One turn moves every row onto another: examples first, then more rows asked:
ved: [ 42  -3 -16   7  22  -2   0  36 -13  17  14  -2   9 -12  -6  23   0  10
  12 -12 -32  18 -14   7  -8   2  14 -14 -13   0  -2   5  -6  -1]
ralok: [  7  31   5 -11  -9 -14   5  -2  -2  32   7  15   7  -1   9  17   2  -3
   5 -11  13  26 -16 -20  -8 -15   6  -3 -19 -21  -4   5   8 -21]
kerer: [  4 -13   6   6   3  -6   4   4  -6 -17   6 -20  -5 -15  -9 -29 -20   9
   0   8  11  47 -13   0  11 -19  -9  18 -26  25   3   4  26   1]
teda: [ -7   6  11   4  36  -9   2 -24 -26 -24   9   2  -3  21  -5 -11  -1   0
  18  30   6  31 -19  11  -8  -1  13 -10 -10   2  -5   6  -2   2]
dez: [ -6  15   5  28 -21   6  10  30   8   1   0   8 -39   8   3 -30 -19 -19
  12  22   6  -8 -21  28 -28  -8   5  11  -9  -5   7  21  -1  -6]
vep: [ 19  16 -18  -3 -10  20  16  26   7  16   9  -2  12 -21 -37  17 -18   7
  -6  13  -7  13 -23  14  -8  -6   8  12 -21   1  16 -13  13   5]
Rimeb: [  0  15   8  -3  -2 -14  11  -3 -27   2   9  -7 -23 -24  -9  34 -27 -13
  12 -22 -25  12   2  -5  -3  16  -7  12   4  29 -26   9 -13 -18]
Rifup: [  6   6  -3 -19   3 -29  19  13   4  25  -8  17  -4  -1 -24  12  11  23
 -12  -9  13  18   3   2  12 -22  21  -8 -11   7 -13  13  15 -15]
Vone: [ -6  12   1   7 -22  12  22  28  -9   1   1   6 -26   2 -20  -9  -7 -19
  29   0 -13   1 -32  11   8  28   5  17  10  -1 -31   2 -12   4]
nazod: [  3   4   1   4  -7 -22  10  12  18  35   4  -1   7 -22 -29  -4   1  11
  15 -28 -36  18 -14   3  -4 -28  -3   9  -7  13  -6  -1   4  -3]
pas: [ 36  12 -10   1  15 -15  -4  28  -4   1  23  11  14  -5 -14  22   0  22
 -18  23  -1  13 -23   1 -14  -9  16 -11 -16  -5   6   7  -7 -26]
Lero: [ -9  13  -4  14 -21 -22  25  -8 -11   4  22 -12 -17 -21 -26  17 -32 -20
   8  24 -12  17 -24   3   5  11  27  11  -7  25 -24  26   4   2]
Sibit: [ -6   8 -14  15 -16 -15  -2  30 -15   8  -8  19 -28  19  24  -9   6 -13
   8   5   7  -2 -27  32  -1  -4  10  20  -6  11  -8   9 -15 -27]
lil: [ 11  10 -10  32  -2 -10  17  47   2 -11  -3  -5 -21   2  11 -36   0   4
  21   9  -4   7 -27   8  -4 -13  12  21  -6  24  -5  12  -9  -1]
tokeg: [ 11   9  14  21  35 -12   7 -27   4 -32   0   3 -11 -15 -21  -7 -12  10
   6 -11  -9  10 -10   7  -5   5 -37  -7  -4  15  -2   9  -1  -5]
Zur: [  0  -2  36   6   7   8   5   2  23 -23  10   4 -38  14 -27  30 -31  12
  11   5  -9  43 -19  -3 -17   6  -9 -10 -13  16  -9  10  -9   5]
nik: [  9  16  11 -16 -11 -10 -15 -13  26  16  11  17   1   4 -19   5   7  11
  -1  -8 -14   3   0  20 -24 -15 -13   5  -3 -26  -1  15   7   5]
pimus: [ 26  19  22  -9  -8  11   9  29   7  15  10  -2 -10 -16 -29   3  -9  18
  14 -20 -11  27 -12 -21 -22 -16   0   9 -30  -3 -24  13  10  -3]
zurok: [ -8   5  11  -1 -13   0   1 -38  19 -11   9  -1 -30  21  -6  41  -5   8
  -7   6  -4  33 -16   6   0  14   7   3   4   8  -2   2  -9   1]
guv: [ 23   6  22  13  18   4  11   4  17  26  -8  26 -14  -3 -14   6  -9  13
   0 -11  -3   5   9   9 -30 -32   2 -20 -12  -6  -8  32  14   0]
govid: [  7   1  10  -3   9 -32 -21  -1 -15  -8   2   6 -21 -26  26  15  -4  17
 -13  -5  23  18  -4  25  -4   6 -15  14  -6  20  -5  17   1 -24]
gad: [  0   2  -1  17 -19 -25   9  -4 -17   6   2  17 -31  -8   8  38 -19  -9
  -9  11  16  -8  -6  33 -15  13   7  24 -16  27 -11  22  17   3]
folif: [-12  -6  -3  13 -34  26   2   4  -2 -19 -19 -10 -22  -1 -24 -18  16 -10
 -18  23 -13  13  -9  19  -6 -12  -9   2  -9   3  -8  13   4 -15]
Tezif: [ -6  22   7  -3  -6 -19   7  54   2 -39  -5   3 -12 -19  -5  -5   1  -3
   7  14   5  23 -17   5  -8   3 -37  -4  -5   6  -6  13  -8  -8]
lalu: [-13   1   7   2   3  -3  24 -29 -22  -7  10   2 -14  17 -25   3 -32 -26
  -9  15   3  22   9 -11   5 -10   4 -13  -6   5  -4  11  16 -13]
Fosib: [  3  -4  19  17  10 -19   4   7  12 -14   1  11 -37  13  20  29 -26   9
   8  -2  16  41  -7  23  -9 -21  12 -21  -8  27   9   5  17   0]
Kunob: [-16  11   0  24  -3   6   4  10  -3 -12 -34  18  -1 -14   0  -9   4 -19
   4  33   0  29 -16  -4   9  -3 -23  -7   4  -2   4   2  -7  -1]
tiz: [ 26   9  -4  24   7  -5   7  15  19   9  17   5   8 -23 -24  10 -13   7
  -7  18  -7  -1 -19   3 -22   4   1 -22 -13 -23  26   6  12   3]
fipa: [  2  -1   5  26  10  -6   8  17   5 -14   8  16 -30  15 -17 -19  16   1
  12   1 -10 -17 -23  22  -2  22  -4  -4  17  -4 -26  21 -21   0]
zunar: [ -7 -10  15  -2 -19   4 -13   4  -8  10  21 -16 -36 -14  -2   4 -38 -16
  -6   4  -9  18  20  24 -24  -9  -1  15  -7  11  -6  36  13   6]
voren: [ 26  15  -1  -3 -17  -4  27  30 -24 -13  15  -5 -34  10  12   8  13 -14
 -14  -1  -4  13   4  34  -5  -7  -2   5  17  13 -26  23  10 -13]
Vufe: [  1 -10  13  17 -10 -20  -5 -10  -4 -14  16 -19 -19   1 -18 -21 -25  -8
  14  38 -26  25 -16  18 -28  -8  17   4 -24   7   2  29   8   4]
leki: [ 19  15  26  27  11 -21  13  40 -16  -6  17  21 -27  -7   8   4  -4 -20
   3   5 -15  19 -11  18 -16  -5 -35  -7  23   7 -17  13  -5 -15]
koti: [  1   2  14   0   8 -22  31   1  14  -8  19 -11 -41  11 -22  31  -9  19
   1 -14  -5  44 -18  12  14   8   6  -3   4  37  -9  -5  -1  -1]
gagul: [  8  -7 -12   3  -5   7   9  15 -19  38   7  16   0  -2 -24  28  -7  -9
 -11  -1  -3   8 -16  22  -5   1  13 -14 -20 -12  14 -17  16 -18]
ketu: [ -7   3   2  10  31 -17   4  18 -29 -14   5 -15 -22  -4   7  -6   9  14
  22 -11  13  28 -22  12 -10  11  -8  14 -40  26  -1  -7   3   5]
gezuz: [-15   5   7  17 -22  -4 -12   2  15  -8   5 -16 -31  -6  18  27 -24   0
  17  -5   2  51 -26 -11  -6  -8  13  -5 -27  19   7  -1   1  -3]
bukev: [  2   8  13  17  -6  -4  30  20 -13 -15   0  22 -19  20 -16 -16   0  -5
   7  32  17   0 -27  -6   6  13  19  -1  16  -5 -21   2  -1 -11]
namuk: [ -3  -9  12  31 -16 -14  -8 -13  24  -2  17 -15 -40  -2   7  20 -11  11
   3 -18 -20  28 -17  32 -16 -18   5   1  -2  31  10  -5   9  -1]
zep: [  1   6  -7  33 -18  15  27   7 -18  20   6 -19 -40  -9  -6 -12  14 -29
 -12  -1 -22  23  -7  13  11  -5   1  -3   9   8 -18  16   4 -13]
puzaz: [ -8   5  17  28  24   0   5   1 -16  -5  17  13 -33 -13 -20  24  -5   5
   8 -16   2  -9 -20  30 -25  16 -25  15 -15  31 -22   4  -3   7]
Dumiv: [ 16   4 -19  -7  18  15  -6  26  -1  25  23   1 -15   0 -26  21  -1   4
  -9 -11 -15   4  -6  42 -18  -2   5 -16 -23 -11   5  17  -6  -6]

nik moves to nazod
Rimeb moves to govid
Kunob moves to folif
And these:
dez moves to Vone
gagul moves to Dumiv
Zur moves to gezuz
Lero moves to gad

One turn moves every row onto another: examples first, then more rows asked:
kenel: [ 34  40  -1 -15 -31  18 -21  16 -11  -7 -17  21  24  -4   9]
bipot: [ 27  18  -5  -3 -23   9  11  -2 -27   4 -29  20  29  24 -11]
noka: [ 15  45  22  -6  -8  10   4  18  -2 -37   0   6   1 -30  -3]
Nupem: [ 48  27  12 -12   1  -7   6  -8 -14 -50 -13  -5   4   8 -26]
vib: [ -2  38  25  -3 -11  12  26  11 -43 -34   9   8  22  23  13]
Vonel: [ 18  25  17  -6 -16   5  -3  39   8 -45   8  15  16 -21  -5]
pada: [ 19  24  10 -17 -15 -21  13  22 -38 -39  20  14  18  25  19]
migi: [ 33  58   1 -29  14  -1  11  15 -26 -14 -13   6  25  19   0]
nin: [  4  29   3 -10 -32  -7   7   3 -26 -31  25  17  13  31  15]
guzu: [ 46  35   4 -21 -21   8 -17  26 -18 -14 -21  19  28  -7  13]
kinut: [ 10  23  -9  -7 -43  -5  11  21 -32 -24  23   5  21  28   4]
rol: [ 28  19  -7  -5 -51  -1   2  28 -36 -36   5  -5  31  16  -1]
lele: [ 40   8  -3  -7 -22   0  10   4 -25  -5 -30  19  34  25  -8]
rorik: [ 23  19  -7  -4 -16   4  12  15 -35   7 -26  24  34  20 -10]
nogi: [ 12  21   6  -9   8   2  -4  49 -26 -35   4  34  20  13 -28]
zir: [  6  51  11  -2   3  20   2  -7 -23 -22  -6  19 -10   8 -27]
Vom: [ 32  35  26  -4 -12  -7  25   3   0 -41 -23   0   6 -16  -4]
zafi: [ 24  40   5   0 -42  13  14   2 -46 -30  -9 -17  18   7   0]
sazar: [  1  48  10  -8   2  12   4   5 -38 -20 -11  17  -3   9 -37]
zesov: [ 22   7   5  -4 -19  11 -13  12   4 -45   6  30  15  29 -29]
vurog: [  3  53  16   3 -13   6  24   7  -6 -21 -16   7   3 -19  -9]
muvu: [ 38  16   0  -8 -10  -2  16  12 -37  -1 -33  18  32  18  -7]
zug: [ 22  19   3 -10   9  -5   4  50 -26 -43   1  13  30   9 -32]
fita: [ 36  50  -2 -23  -8   9   3 -15  -3 -19 -10   4  20  32  -2]
Zanin: [ 13  38  18  -3 -22  11  33  10 -51 -28   0 -11  19  15   5]
Lavuk: [  3  56  -2  -3   5  11   6   5 -29 -19  -3   6   0   1 -33]
pag: [  2  39   5  -6  -4  17  -5 -10  -5 -28  -7  29 -13   9 -17]
supu: [ 18  23  31  -5 -20   7  24  -4 -30 -49   6   2  23  30  15]
nanon: [ 20  15  10 -16   4  -9  -1  45 -34 -39  -5  25  20  16 -35]
fosul: [ 23  39  24  -6 -13  10   3  11   4 -43  -1   4   0 -27  -2]
Zugo: [ 41  24   6 -23  -2   7   6  26  -4 -35  -9  10  50  37  -4]
suge: [  9  43  -5 -16  -7  23   3  25  -6 -14  -1  17  45  37  -9]
Sil: [ 11  17  -6   2 -25  15  -8   8   6 -40   8  14  21  26 -38]
Masom: [ -5  28   8  -7  11  14   0  41 -18 -32  -3  38  13   7 -19]
diz: [ 10  18   2   1 -37  -4   5  24  20 -34   2  22  21   1 -11]
kuzan: [ 10  28  13  -3 -22  11  -5  33  13 -41  12  16  13 -19  -6]
guvur: [ 25   3  16  -8  -9  11  -6   9   9 -56  -9  30  11  20 -17]
vufan: [ 18  26 -10  -3 -48   1   3  34 -42 -29   7  -3  31  13  -2]
Gaf: [ 30  39   8  -3 -35   7  17  11 -52 -33 -11 -18  21   3   2]
lelo: [ 34  27  19 -19  21  -8   5  16 -22 -46 -17  23  -4  -2  -9]
suda: [  9  13   2  -5 -27  10 -13   7  -6 -36   2  26  12  32 -40]
sebad: [ 23  30  20  -2 -31  12  30  -5 -39 -37  -1 -14  18  21   6]
repu: [ 42  31  16 -11 -27  29 -12  15 -10 -21 -28  14  35  -1   8]
dabu: [ 41  21  23 -15  -3  -4   4  -8 -24 -48 -20   7   0  16 -31]
kidup: [ 30  40  13 -11 -19  30  -9  28 -21 -12 -26  17  36  -6   7]
zas: [ 12  22   6  -5 -16 -16  13  52   0 -33  -2  22  26 -10  -9]
madal: [ 45  29  25 -13  13  -2   6   0 -25 -47 -17  11  -3   6 -20]
bopo: [ 25  16  -2 -13 -35 -16  14  29 -37 -33  18   3  24  25   7]

Vom moves to zas
dabu moves to nanon
lelo moves to Masom
And these:
suge moves to fita
Lavuk moves to Sil
noka moves to kuzan
kenel moves to repu
zesov moves to madal
sebad moves to bopo
lele moves to muvu
pada moves to vib
Gaf moves to vufan

